0: (700, 622, 620, 363, 678, 435, 490, 480, 350, 442, 508, 547, 520, 481, 466, 510)
1: (676, 403, 632, 482, 809, 467, 556, 466, 547, 392, 509, 517, 518, 508, 455, 524)
2: (303, 999, 0, 969, 365, 506, 628, 547, 585, 402, 494, 528, 568, 406, 445, 530)
3: (673, 661, 234, 620, 673, 519, 274, 517, 563, 597, 487, 446, 466, 491, 505, 443)
4: (117, 999, 774, 0, 217, 255, 594, 644, 589, 634, 529, 489, 532, 476, 510, 454)
5: (687, 187, 338, 189, 603, 507, 436, 391, 715, 469, 442, 476, 495, 470, 506, 495)
6: (681, 112, 423, 235, 520, 352, 425, 363, 746, 294, 320, 471, 517, 452, 545, 483)
7: (666, 436, 836, 606, 579, 662, 628, 505, 401, 424, 555, 430, 469, 529, 477, 490)
8: (709, 236, 569, 545, 613, 514, 752, 494, 572, 619, 554, 478, 480, 503, 473, 516)
9: (0, 47, 487, 814, 999, 691, 176, 172, 457, 795, 502, 578, 738, 564, 702, 747)
10: (524, 0, 706, 874, 274, 269, 647, 555, 494, 580, 557, 487, 520, 448, 483, 466)
11: (669, 318, 672, 544, 684, 449, 667, 487, 539, 435, 494, 438, 534, 442, 483, 539)
12: (420, 323, 999, 907, 323, 622, 495, 463, 506, 494, 645, 434, 540, 529, 521, 520)
13: (620, 111, 518, 577, 430, 398, 814, 491, 561, 700, 643, 489, 510, 460, 518, 499)
14: (698, 596, 596, 499, 665, 671, 595, 407, 376, 539, 413, 465, 497, 534, 496, 493)
15: (701, 468, 672, 474, 810, 533, 587, 460, 475, 470, 510, 460, 517, 480, 465, 480)
16: (628, 484, 619, 689, 489, 790, 875, 313, 497, 594, 530, 637, 307, 656, 611, 488)
17: (358, 999, 139, 715, 171, 411, 561, 357, 566, 446, 397, 485, 481, 454, 501, 445)
18: (659, 284, 721, 694, 621, 386, 659, 556, 527, 460, 551, 403, 544, 450, 486, 570)
19: (714, 375, 615, 493, 800, 420, 594, 451, 551, 461, 503, 435, 535, 479, 497, 582)
20: (574, 469, 950, 577, 450, 744, 537, 552, 410, 386, 558, 445, 470, 552, 476, 493)
21: (681, 831, 403, 596, 601, 288, 334, 468, 388, 620, 528, 442, 544, 467, 510, 491)
22: (593, 937, 356, 629, 390, 411, 409, 439, 364, 577, 431, 450, 481, 487, 526, 442)
23: (532, 485, 943, 579, 451, 736, 548, 483, 403, 376, 624, 429, 481, 584, 461, 478)
24: (666, 346, 723, 590, 769, 437, 612, 545, 538, 355, 456, 496, 527, 450, 501, 506)
25: (553, 0, 0, 78, 166, 741, 727, 561, 495, 675, 555, 668, 529, 384, 476, 475)
26: (400, 999, 0, 948, 382, 606, 440, 655, 492, 386, 596, 428, 581, 359, 530, 560)
27: (531, 0, 653, 802, 279, 159, 546, 583, 496, 466, 463, 436, 506, 447, 510, 491)
28: (497, 818, 705, 142, 375, 370, 525, 631, 281, 501, 546, 570, 505, 477, 507, 535)
29: (672, 740, 637, 419, 511, 597, 514, 400, 298, 498, 449, 458, 492, 513, 482, 474)
30: (674, 58, 413, 324, 472, 353, 478, 386, 734, 320, 304, 493, 510, 484, 538, 471)
31: (647, 676, 740, 338, 620, 423, 499, 508, 282, 463, 563, 537, 550, 459, 500, 531)
32: (631, 661, 783, 424, 499, 621, 567, 380, 308, 456, 529, 392, 509, 532, 506, 529)
33: (634, 139, 131, 312, 400, 656, 683, 551, 567, 723, 492, 630, 504, 428, 480, 532)
34: (611, 0, 29, 75, 315, 538, 502, 473, 604, 565, 605, 476, 555, 468, 517, 563)
35: (529, 999, 442, 493, 256, 253, 424, 447, 352, 574, 503, 411, 549, 465, 514, 491)
36: (720, 436, 737, 549, 674, 652, 657, 454, 428, 482, 548, 444, 489, 525, 473, 507)
37: (572, 0, 0, 49, 180, 618, 615, 533, 487, 652, 644, 520, 594, 433, 513, 559)
38: (608, 716, 0, 742, 395, 798, 256, 696, 509, 508, 532, 483, 485, 496, 590, 502)
39: (592, 895, 469, 586, 385, 579, 541, 344, 332, 500, 350, 447, 503, 561, 565, 551)
40: (721, 413, 516, 342, 802, 445, 400, 356, 635, 400, 466, 502, 537, 503, 503, 482)
41: (715, 379, 561, 386, 792, 493, 536, 404, 570, 446, 457, 470, 530, 463, 476, 534)
42: (623, 0, 297, 346, 265, 484, 798, 485, 605, 702, 575, 516, 504, 478, 483, 428)
43: (709, 399, 364, 373, 733, 515, 339, 422, 636, 532, 502, 446, 483, 490, 487, 509)
44: (659, 905, 243, 714, 532, 230, 292, 480, 436, 620, 585, 454, 526, 484, 523, 520)
45: (565, 126, 0, 290, 360, 843, 560, 659, 586, 671, 460, 661, 476, 457, 481, 461)
46: (487, 25, 802, 999, 332, 308, 624, 589, 508, 654, 621, 498, 485, 472, 476, 466)
47: (359, 0, 756, 964, 279, 97, 365, 770, 432, 388, 327, 565, 445, 479, 643, 429)
48: (662, 230, 212, 305, 537, 636, 533, 530, 609, 667, 489, 530, 503, 457, 485, 536)
49: (476, 999, 0, 886, 319, 449, 500, 492, 528, 487, 466, 518, 485, 450, 497, 537)
50: (212, 791, 0, 827, 314, 999, 720, 835, 465, 182, 409, 559, 745, 569, 336, 336)
51: (260, 693, 999, 423, 215, 907, 500, 131, 572, 387, 590, 505, 496, 528, 507, 431)
52: (735, 532, 574, 485, 775, 595, 546, 434, 442, 539, 467, 477, 492, 500, 450, 500)
53: (646, 672, 673, 339, 722, 174, 494, 552, 390, 371, 630, 867, 617, 595, 555, 544)
54: (621, 466, 751, 550, 802, 252, 532, 681, 495, 141, 438, 824, 636, 508, 653, 562)
55: (576, 13, 684, 823, 406, 252, 508, 643, 553, 310, 365, 536, 499, 465, 578, 467)
56: (669, 793, 433, 570, 607, 402, 374, 454, 399, 608, 501, 458, 499, 474, 484, 431)
57: (561, 999, 237, 713, 348, 366, 370, 481, 406, 558, 496, 486, 485, 499, 512, 485)
58: (579, 0, 34, 0, 300, 499, 318, 365, 628, 377, 524, 439, 522, 520, 535, 548)
59: (0, 397, 999, 832, 309, 799, 159, 541, 787, 524, 483, 455, 593, 564, 447, 471)
60: (643, 539, 818, 454, 636, 637, 580, 487, 357, 438, 540, 431, 481, 515, 473, 465)
61: (677, 656, 721, 386, 646, 493, 525, 465, 278, 468, 531, 469, 543, 480, 494, 527)
62: (313, 369, 999, 812, 322, 766, 429, 425, 566, 437, 599, 437, 502, 554, 490, 433)
63: (474, 0, 252, 358, 53, 266, 525, 439, 493, 504, 438, 489, 547, 547, 457, 495)
64: (0, 778, 999, 0, 503, 439, 388, 999, 745, 712, 276, 687, 315, 459, 423, 482)
65: (718, 324, 409, 388, 702, 534, 542, 479, 606, 609, 481, 463, 498, 473, 484, 552)
66: (682, 705, 441, 535, 711, 278, 321, 409, 508, 578, 604, 529, 527, 507, 472, 440)
67: (357, 0, 81, 283, 0, 249, 367, 408, 216, 428, 411, 491, 528, 608, 432, 608)
68: (714, 360, 440, 414, 729, 587, 583, 498, 560, 557, 430, 463, 457, 503, 455, 577)
69: (476, 666, 880, 171, 397, 617, 532, 664, 328, 435, 488, 521, 446, 463, 493, 539)
70: (588, 957, 228, 728, 422, 253, 342, 488, 441, 612, 547, 463, 479, 470, 521, 465)
71: (404, 999, 0, 968, 394, 527, 487, 619, 501, 422, 592, 443, 577, 349, 514, 583)
72: (661, 495, 827, 482, 583, 669, 597, 537, 363, 378, 543, 454, 470, 517, 454, 492)
73: (0, 999, 0, 769, 351, 79, 709, 491, 791, 347, 699, 459, 416, 404, 501, 715)
74: (579, 0, 156, 249, 101, 395, 641, 434, 534, 612, 475, 498, 547, 519, 484, 476)
75: (218, 999, 741, 106, 133, 372, 539, 425, 498, 549, 511, 465, 556, 447, 508, 479)
76: (686, 339, 527, 526, 681, 501, 719, 485, 520, 662, 539, 482, 507, 483, 496, 573)
77: (543, 0, 342, 355, 182, 193, 481, 408, 561, 460, 387, 434, 543, 480, 504, 527)
78: (706, 467, 698, 541, 772, 488, 609, 465, 440, 481, 532, 413, 538, 477, 485, 550)
79: (739, 490, 447, 397, 823, 404, 272, 340, 691, 429, 575, 543, 495, 571, 485, 419)
80: (719, 414, 519, 541, 717, 644, 704, 476, 496, 629, 467, 518, 455, 529, 478, 527)
81: (668, 872, 352, 557, 445, 308, 363, 491, 374, 562, 493, 460, 494, 498, 500, 501)
82: (655, 0, 328, 364, 307, 494, 793, 492, 612, 711, 566, 510, 512, 493, 488, 423)
83: (666, 721, 351, 653, 659, 608, 469, 516, 406, 627, 365, 490, 484, 498, 500, 473)
84: (674, 406, 614, 483, 816, 427, 512, 446, 593, 310, 485, 574, 545, 509, 500, 517)
85: (528, 669, 0, 696, 325, 812, 217, 762, 481, 420, 652, 410, 509, 485, 625, 548)
86: (615, 955, 300, 608, 500, 0, 305, 490, 489, 585, 733, 615, 566, 638, 491, 518)
87: (636, 407, 864, 639, 510, 716, 642, 446, 432, 455, 583, 410, 478, 571, 494, 481)
88: (722, 439, 360, 461, 747, 648, 490, 479, 565, 620, 392, 522, 465, 508, 462, 512)
89: (551, 0, 0, 36, 259, 852, 230, 546, 477, 347, 827, 470, 421, 503, 576, 565)
90: (549, 626, 0, 681, 323, 878, 226, 791, 470, 431, 620, 457, 517, 507, 621, 529)
91: (612, 733, 0, 761, 449, 806, 408, 749, 485, 553, 389, 554, 511, 534, 531, 538)
92: (404, 606, 896, 206, 481, 502, 526, 917, 372, 360, 455, 712, 352, 473, 551, 553)
93: (300, 845, 0, 628, 364, 253, 370, 503, 524, 56, 962, 384, 185, 589, 266, 567)
94: (693, 431, 712, 569, 738, 507, 644, 487, 448, 493, 551, 406, 524, 483, 484, 565)
95: (652, 574, 680, 396, 771, 392, 482, 474, 412, 370, 573, 681, 568, 508, 469, 505)
96: (640, 681, 682, 527, 524, 664, 620, 341, 337, 507, 486, 428, 485, 577, 558, 529)
97: (561, 511, 868, 382, 537, 602, 526, 766, 339, 331, 482, 542, 439, 478, 510, 549)
98: (686, 149, 327, 267, 551, 568, 614, 495, 652, 581, 448, 474, 479, 479, 461, 547)
99: (441, 49, 830, 999, 280, 473, 774, 350, 545, 727, 754, 647, 436, 481, 660, 436)
100: (396, 999, 665, 238, 224, 315, 514, 439, 360, 572, 510, 412, 566, 441, 524, 502)
101: (0, 999, 0, 553, 293, 273, 999, 167, 999, 226, 506, 606, 311, 622, 465, 695)
102: (558, 646, 0, 707, 360, 879, 322, 826, 466, 494, 505, 531, 555, 531, 574, 512)
103: (684, 533, 747, 415, 631, 619, 592, 502, 340, 405, 503, 412, 483, 502, 458, 529)
104: (708, 660, 604, 432, 665, 516, 480, 434, 347, 519, 472, 495, 515, 488, 465, 479)
105: (705, 730, 600, 398, 542, 512, 491, 433, 306, 516, 485, 491, 502, 505, 479, 466)
106: (695, 866, 388, 556, 477, 353, 373, 447, 376, 595, 505, 492, 513, 505, 499, 454)
107: (596, 115, 0, 226, 396, 854, 294, 655, 625, 492, 641, 528, 447, 465, 532, 464)
108: (649, 343, 477, 654, 566, 589, 906, 459, 519, 727, 554, 635, 402, 517, 545, 546)
109: (14, 413, 999, 825, 230, 923, 267, 342, 736, 447, 511, 498, 542, 577, 483, 455)
110: (583, 48, 692, 814, 387, 314, 678, 583, 566, 597, 578, 454, 480, 450, 472, 473)
111: (627, 86, 85, 114, 517, 603, 156, 428, 717, 332, 718, 437, 395, 482, 544, 468)
112: (713, 413, 488, 434, 811, 471, 474, 421, 576, 556, 470, 441, 498, 479, 468, 553)
113: (749, 469, 649, 475, 805, 572, 585, 441, 468, 479, 478, 480, 512, 494, 461, 505)
114: (379, 384, 999, 805, 379, 636, 412, 616, 500, 447, 590, 382, 535, 524, 479, 531)
115: (678, 622, 235, 597, 687, 564, 293, 530, 561, 592, 476, 449, 463, 489, 508, 441)
116: (678, 719, 501, 488, 719, 269, 359, 416, 476, 554, 620, 589, 561, 525, 482, 430)
117: (410, 0, 694, 956, 190, 151, 449, 741, 419, 460, 385, 506, 399, 505, 533, 462)
118: (176, 0, 816, 999, 311, 95, 383, 844, 434, 594, 362, 512, 363, 518, 542, 363)
119: (667, 362, 608, 508, 745, 504, 628, 469, 539, 492, 531, 480, 493, 508, 448, 549)
120: (666, 2, 327, 267, 370, 479, 657, 433, 667, 603, 474, 487, 507, 492, 495, 474)
121: (677, 361, 193, 315, 603, 665, 297, 490, 671, 520, 475, 494, 463, 481, 502, 482)
122: (540, 121, 749, 888, 465, 307, 554, 741, 497, 383, 469, 487, 460, 448, 544, 566)
123: (670, 839, 320, 668, 585, 316, 321, 487, 424, 618, 529, 431, 527, 470, 515, 498)

(282, 999, 202, 671, 94, 500, 682, 221, 600, 371, 303, 555, 451, 526, 466, 458) 17
(687, 758, 579, 413, 510, 457, 464, 431, 303, 538, 494, 493, 530, 502, 475, 468) 105
(690, 443, 246, 488, 658, 636, 441, 543, 567, 659, 415, 514, 501, 468, 471, 538) 88
(589, 622, 801, 257, 618, 440, 542, 634, 301, 404, 538, 694, 491, 468, 540, 493) 31
(713, 582, 553, 508, 793, 499, 499, 460, 428, 561, 473, 438, 534, 488, 484, 530) 52
(683, 499, 263, 394, 660, 353, 72, 350, 749, 340, 708, 484, 417, 569, 479, 382) 79
(522, 563, 853, 266, 546, 477, 544, 844, 358, 328, 453, 720, 402, 477, 572, 562) 92
(711, 202, 319, 229, 647, 562, 369, 395, 735, 475, 476, 492, 452, 528, 501, 464) 5
(446, 559, 899, 305, 601, 384, 510, 916, 406, 310, 478, 842, 371, 516, 626, 502) 92
(693, 659, 407, 599, 723, 564, 486, 477, 415, 627, 403, 473, 513, 510, 503, 556) 83
(0, 736, 999, 246, 181, 856, 364, 330, 682, 503, 505, 581, 513, 438, 487, 501) 51
(124, 999, 690, 137, 77, 299, 560, 401, 602, 555, 509, 459, 546, 453, 525, 467) 75
(701, 335, 519, 486, 705, 471, 670, 493, 546, 641, 521, 456, 514, 484, 481, 561) 76
(656, 180, 626, 636, 520, 306, 686, 533, 577, 538, 547, 401, 532, 450, 496, 556) 18
(631, 630, 41, 698, 564, 724, 497, 652, 483, 660, 323, 602, 508, 538, 487, 534) 91
(292, 110, 954, 999, 316, 382, 476, 608, 560, 599, 649, 537, 531, 514, 448, 506) 46
(547, 554, 922, 404, 488, 679, 511, 673, 354, 369, 509, 534, 438, 507, 495, 509) 97
(673, 659, 553, 509, 700, 526, 480, 436, 382, 563, 442, 462, 494, 500, 475, 454) 104
(623, 677, 0, 684, 505, 681, 262, 691, 515, 568, 502, 465, 504, 493, 564, 518) 38
(622, 116, 199, 317, 384, 655, 772, 527, 589, 712, 484, 623, 483, 421, 479, 474) 33
(0, 999, 0, 677, 624, 556, 999, 447, 970, 57, 485, 547, 434, 642, 394, 556) 101
(361, 999, 224, 573, 161, 231, 508, 421, 557, 537, 483, 450, 479, 481, 488, 469) 17
(180, 999, 729, 177, 78, 497, 583, 237, 552, 485, 480, 474, 548, 452, 538, 474) 75
(0, 0, 0, 296, 927, 224, 399, 0, 0, 256, 424, 557, 100, 307, 363, 325) 67
(328, 0, 0, 0, 0, 600, 313, 401, 5, 398, 717, 408, 609, 651, 555, 828) 67
(0, 999, 754, 0, 224, 126, 646, 722, 679, 670, 519, 501, 523, 529, 495, 441) 4
(519, 643, 884, 258, 471, 615, 533, 696, 322, 425, 488, 605, 438, 475, 519, 514) 69
(180, 999, 59, 596, 369, 0, 558, 644, 664, 578, 717, 466, 416, 563, 416, 624) 73
(701, 670, 365, 497, 698, 341, 273, 378, 547, 535, 552, 511, 538, 479, 487, 440) 66
(628, 308, 782, 709, 552, 522, 659, 613, 460, 427, 548, 396, 494, 483, 467, 562) 18
(716, 609, 503, 562, 659, 695, 617, 424, 409, 602, 369, 508, 455, 542, 490, 503) 14
(487, 0, 732, 885, 390, 162, 475, 670, 532, 328, 391, 531, 473, 475, 583, 451) 55
(652, 281, 737, 730, 615, 382, 698, 562, 506, 522, 597, 410, 539, 466, 487, 566) 18
(646, 244, 689, 690, 618, 296, 589, 568, 559, 362, 456, 441, 562, 437, 523, 558) 18
(0, 0, 0, 0, 0, 527, 505, 480, 0, 413, 610, 338, 567, 715, 491, 544) 67
(422, 999, 90, 719, 179, 528, 602, 342, 497, 396, 308, 550, 499, 503, 500, 494) 17
(0, 0, 0, 477, 999, 814, 576, 0, 70, 496, 789, 753, 544, 194, 654, 515) 9
(617, 289, 797, 721, 590, 494, 713, 524, 499, 541, 620, 432, 491, 477, 489, 484) 18
(301, 0, 138, 364, 0, 120, 115, 331, 125, 260, 229, 490, 507, 552, 450, 683) 67
(675, 518, 56, 585, 549, 806, 445, 625, 541, 640, 348, 594, 472, 536, 480, 488) 91
(580, 0, 475, 639, 269, 470, 946, 449, 545, 742, 701, 634, 414, 454, 566, 373) 13
(716, 261, 588, 546, 638, 503, 739, 474, 586, 574, 538, 467, 483, 511, 472, 516) 8
(360, 753, 889, 70, 450, 466, 562, 821, 362, 481, 467, 763, 377, 479, 531, 517) 92
(682, 678, 571, 406, 737, 251, 416, 418, 462, 500, 643, 671, 581, 540, 494, 433) 116
(0, 967, 975, 78, 139, 624, 482, 285, 658, 536, 541, 540, 558, 411, 533, 529) 75
(130, 989, 850, 0, 295, 328, 602, 754, 521, 621, 479, 594, 470, 474, 503, 475) 4
(0, 64, 820, 982, 999, 478, 46, 238, 626, 917, 454, 518, 715, 677, 455, 670) 9
(149, 999, 630, 79, 266, 0, 595, 768, 510, 624, 646, 589, 487, 667, 439, 476) 4
(678, 493, 535, 378, 835, 313, 326, 354, 670, 297, 627, 710, 565, 619, 475, 443) 79
(686, 498, 329, 521, 721, 591, 462, 514, 522, 652, 409, 497, 510, 499, 488, 548) 88
(232, 775, 999, 411, 190, 802, 520, 71, 575, 388, 624, 487, 540, 500, 539, 493) 51
(720, 152, 294, 195, 588, 545, 386, 370, 733, 472, 464, 479, 455, 520, 504, 468) 5
(440, 698, 944, 241, 418, 650, 529, 549, 378, 454, 534, 494, 489, 460, 488, 485) 69
(623, 0, 93, 114, 344, 533, 535, 480, 621, 610, 581, 481, 573, 458, 515, 559) 34
(481, 92, 0, 333, 156, 999, 559, 892, 395, 509, 531, 699, 536, 630, 499, 398) 45
(0, 999, 646, 0, 235, 2, 695, 553, 965, 656, 560, 448, 473, 578, 525, 545) 4
(651, 836, 235, 672, 480, 607, 466, 520, 386, 567, 323, 477, 470, 525, 535, 536) 83
(57, 999, 673, 136, 68, 256, 596, 322, 683, 572, 490, 407, 579, 433, 574, 509) 75
(508, 664, 879, 198, 433, 609, 539, 584, 302, 409, 507, 533, 495, 442, 497, 511) 69
(473, 795, 828, 153, 428, 402, 532, 621, 265, 515, 562, 562, 510, 436, 531, 547) 28
(0, 322, 999, 946, 360, 753, 30, 483, 891, 607, 396, 508, 599, 651, 392, 553) 59
(520, 0, 444, 537, 127, 157, 409, 487, 521, 276, 245, 490, 488, 488, 507, 485) 77
(566, 977, 243, 712, 365, 420, 403, 473, 406, 544, 469, 492, 490, 518, 514, 492) 57
(414, 677, 992, 276, 336, 783, 497, 498, 419, 446, 528, 485, 485, 490, 476, 475) 69
(717, 427, 585, 544, 703, 645, 692, 446, 482, 617, 482, 488, 467, 533, 477, 525) 80
(359, 999, 203, 643, 104, 612, 709, 164, 567, 342, 230, 621, 429, 606, 456, 490) 17
(662, 480, 750, 507, 799, 334, 540, 652, 450, 219, 472, 706, 600, 479, 582, 560) 54
(578, 312, 0, 339, 340, 909, 234, 708, 586, 442, 595, 516, 469, 467, 565, 488) 107
(682, 147, 350, 339, 527, 486, 640, 484, 633, 648, 523, 475, 518, 471, 495, 534) 98
(674, 491, 332, 529, 687, 600, 520, 519, 516, 666, 400, 526, 508, 484, 479, 566) 88
(673, 237, 234, 273, 613, 645, 373, 490, 691, 562, 489, 497, 454, 490, 495, 459) 121
(654, 152, 543, 563, 490, 393, 782, 509, 576, 671, 629, 458, 524, 469, 488, 519) 13
(696, 616, 358, 576, 737, 551, 455, 514, 459, 636, 409, 484, 524, 488, 491, 548) 83
(541, 0, 384, 391, 201, 197, 433, 398, 594, 356, 281, 494, 531, 473, 513, 463) 77
(664, 252, 713, 729, 593, 439, 653, 583, 533, 420, 503, 464, 505, 468, 467, 527) 18
(709, 585, 620, 425, 861, 263, 438, 422, 517, 370, 615, 714, 628, 555, 520, 524) 95
(689, 49, 414, 332, 476, 353, 483, 374, 747, 330, 320, 498, 497, 488, 537, 488) 30
(534, 696, 861, 304, 370, 706, 547, 380, 323, 395, 509, 414, 525, 494, 515, 475) 32
(401, 0, 0, 226, 0, 318, 460, 394, 122, 529, 449, 460, 544, 611, 439, 573) 67
(63, 841, 999, 110, 241, 649, 418, 486, 574, 562, 522, 513, 539, 394, 503, 522) 75
(78, 983, 0, 938, 381, 917, 926, 776, 507, 155, 394, 559, 761, 513, 274, 332) 50
(0, 0, 493, 999, 515, 376, 228, 0, 322, 898, 686, 839, 695, 377, 334, 481) 9
(652, 284, 736, 724, 606, 382, 673, 549, 505, 491, 564, 401, 542, 448, 485, 569) 18
(620, 167, 0, 239, 431, 764, 329, 618, 624, 547, 625, 524, 478, 457, 523, 515) 107
(663, 130, 366, 283, 551, 507, 584, 448, 698, 585, 474, 471, 502, 477, 491, 469) 98
(629, 0, 356, 302, 346, 328, 604, 433, 635, 555, 471, 445, 559, 476, 521, 525) 120
(667, 444, 277, 686, 549, 759, 902, 472, 490, 707, 356, 817, 331, 622, 441, 503) 108
(484, 0, 737, 887, 420, 173, 451, 695, 535, 310, 372, 544, 490, 462, 611, 435) 55
(682, 698, 422, 606, 577, 691, 569, 445, 376, 593, 341, 523, 459, 578, 518, 500) 83
(666, 145, 175, 376, 417, 727, 772, 537, 583, 734, 453, 681, 424, 468, 465, 466) 33
(740, 384, 512, 500, 733, 610, 665, 468, 536, 626, 466, 496, 476, 523, 459, 536) 80
(606, 306, 12, 402, 489, 844, 440, 662, 604, 650, 428, 620, 465, 498, 492, 459) 45
(587, 77, 652, 724, 456, 167, 461, 568, 610, 217, 341, 507, 567, 427, 610, 492) 55
(586, 843, 541, 573, 395, 653, 595, 304, 358, 504, 355, 467, 463, 611, 577, 573) 39
(347, 999, 400, 564, 96, 553, 693, 99, 535, 361, 309, 537, 453, 583, 495, 536) 17
(589, 130, 742, 861, 466, 248, 574, 634, 512, 445, 522, 437, 517, 441, 504, 561) 122
(691, 204, 333, 161, 636, 466, 257, 338, 771, 347, 499, 456, 465, 505, 526, 443) 5
(714, 505, 532, 403, 861, 338, 324, 366, 645, 397, 597, 615, 565, 548, 482, 418) 79
(39, 702, 999, 238, 293, 712, 342, 623, 585, 528, 484, 503, 510, 450, 466, 528) 69
(0, 483, 0, 327, 999, 999, 999, 999, 467, 77, 544, 312, 882, 582, 528, 115) 50
(570, 416, 866, 665, 493, 721, 694, 352, 463, 519, 641, 447, 426, 591, 577, 451) 87
(0, 0, 999, 999, 94, 587, 569, 0, 715, 632, 698, 901, 416, 386, 618, 426) 99
(0, 599, 999, 426, 356, 634, 167, 818, 733, 578, 392, 471, 532, 515, 424, 555) 59
(195, 0, 865, 999, 331, 52, 400, 818, 426, 638, 453, 478, 432, 483, 531, 429) 118
(498, 814, 750, 161, 486, 255, 523, 669, 270, 509, 600, 695, 520, 505, 540, 549) 28
(637, 684, 756, 324, 609, 443, 521, 537, 266, 449, 566, 548, 538, 458, 507, 537) 31
(699, 342, 97, 379, 559, 766, 363, 580, 643, 592, 456, 552, 428, 507, 489, 476) 121
(658, 937, 324, 609, 549, 0, 281, 457, 476, 575, 724, 605, 574, 596, 494, 514) 86
(747, 589, 488, 489, 780, 541, 441, 412, 473, 555, 459, 495, 495, 498, 461, 474) 52
(649, 810, 569, 387, 462, 405, 458, 443, 302, 546, 513, 522, 531, 496, 488, 452) 105
(0, 311, 999, 989, 376, 793, 29, 376, 918, 640, 374, 522, 612, 624, 426, 548) 59
(663, 339, 761, 691, 643, 412, 662, 561, 474, 459, 574, 389, 543, 454, 473, 574) 18
(210, 475, 999, 645, 394, 644, 307, 769, 528, 427, 524, 405, 503, 527, 465, 534) 114
(630, 164, 438, 543, 467, 476, 868, 488, 572, 745, 632, 545, 477, 456, 522, 507) 13
(697, 408, 486, 372, 797, 464, 376, 380, 639, 434, 517, 500, 486, 543, 465, 480) 40
(230, 761, 999, 217, 254, 736, 481, 398, 498, 452, 571, 504, 509, 483, 485, 489) 51
(693, 376, 355, 370, 752, 534, 270, 404, 696, 500, 515, 460, 443, 512, 485, 432) 43
(695, 780, 358, 629, 556, 590, 448, 460, 371, 592, 371, 484, 472, 525, 516, 485) 83
(522, 253, 892, 885, 523, 443, 545, 693, 471, 458, 547, 448, 498, 476, 490, 512) 122
(176, 0, 914, 999, 445, 207, 413, 887, 484, 632, 441, 505, 428, 492, 501, 446) 118
(0, 611, 999, 329, 335, 759, 281, 736, 657, 520, 447, 520, 486, 489, 423, 467) 59
(689, 668, 536, 513, 737, 473, 439, 435, 407, 562, 485, 455, 505, 477, 467, 466) 104
(557, 698, 859, 378, 410, 663, 549, 394, 326, 434, 547, 395, 525, 510, 514, 524) 32
(397, 648, 999, 303, 416, 613, 453, 689, 382, 446, 545, 477, 488, 454, 496, 534) 69
(0, 0, 0, 451, 999, 319, 356, 106, 0, 295, 240, 600, 60, 345, 318, 346) 67
(664, 698, 74, 729, 568, 725, 450, 610, 478, 623, 340, 579, 501, 535, 512, 490) 91
(632, 383, 771, 617, 724, 415, 545, 744, 484, 196, 422, 710, 542, 493, 612, 527) 54
(0, 999, 945, 0, 71, 535, 516, 169, 779, 571, 491, 536, 572, 334, 584, 554) 75
(709, 448, 516, 435, 830, 468, 466, 424, 539, 540, 489, 443, 525, 492, 480, 555) 112
(461, 943, 729, 222, 286, 385, 508, 458, 332, 552, 527, 437, 567, 452, 542, 520) 100
(506, 548, 906, 330, 510, 584, 509, 742, 341, 326, 489, 576, 459, 443, 526, 543) 97
(614, 107, 92, 135, 528, 643, 178, 466, 709, 354, 693, 440, 401, 477, 532, 459) 111
(391, 716, 842, 593, 246, 811, 672, 6, 540, 381, 644, 541, 351, 667, 613, 484) 51
(672, 381, 286, 430, 680, 657, 450, 519, 600, 637, 428, 530, 476, 480, 469, 482) 88
(678, 233, 630, 647, 560, 507, 794, 490, 558, 634, 607, 482, 473, 510, 498, 512) 8
(585, 30, 0, 119, 304, 878, 377, 658, 583, 516, 630, 570, 495, 434, 514, 494) 107
(168, 777, 999, 71, 318, 618, 468, 699, 481, 504, 486, 572, 449, 443, 451, 494) 69
(324, 684, 999, 199, 408, 572, 486, 763, 386, 465, 509, 544, 446, 441, 505, 535) 69
(526, 894, 630, 440, 242, 719, 598, 177, 413, 435, 383, 461, 472, 571, 550, 475) 39
(0, 999, 0, 833, 568, 587, 999, 624, 783, 76, 501, 514, 614, 475, 401, 487) 2
(667, 754, 244, 702, 550, 726, 583, 501, 402, 614, 284, 599, 468, 582, 502, 522) 83
(553, 802, 743, 196, 384, 489, 519, 505, 287, 528, 515, 521, 514, 456, 499, 499) 28
(0, 999, 987, 0, 285, 296, 512, 704, 787, 714, 439, 500, 492, 405, 555, 491) 4
(415, 990, 431, 588, 193, 665, 730, 128, 500, 396, 297, 583, 378, 675, 494, 491) 39
(634, 5, 154, 129, 376, 513, 538, 461, 641, 595, 561, 471, 563, 461, 511, 533) 34
(0, 829, 173, 0, 999, 0, 999, 999, 812, 691, 474, 126, 291, 999, 502, 344) 4
(483, 382, 913, 751, 585, 400, 455, 865, 414, 356, 518, 518, 482, 456, 586, 577) 122
(677, 664, 628, 382, 792, 138, 458, 469, 472, 361, 681, 876, 648, 637, 526, 533) 53
(729, 695, 347, 535, 714, 345, 265, 391, 571, 538, 577, 533, 506, 545, 486, 427) 66
(634, 649, 673, 375, 728, 388, 499, 491, 378, 414, 591, 681, 545, 514, 470, 492) 95
(0, 0, 0, 0, 0, 352, 314, 446, 0, 387, 565, 329, 622, 696, 503, 792) 67
(575, 879, 4, 867, 491, 642, 467, 635, 441, 592, 377, 586, 520, 524, 537, 507) 91
(705, 691, 520, 546, 697, 500, 477, 443, 369, 573, 446, 427, 531, 482, 501, 514) 104
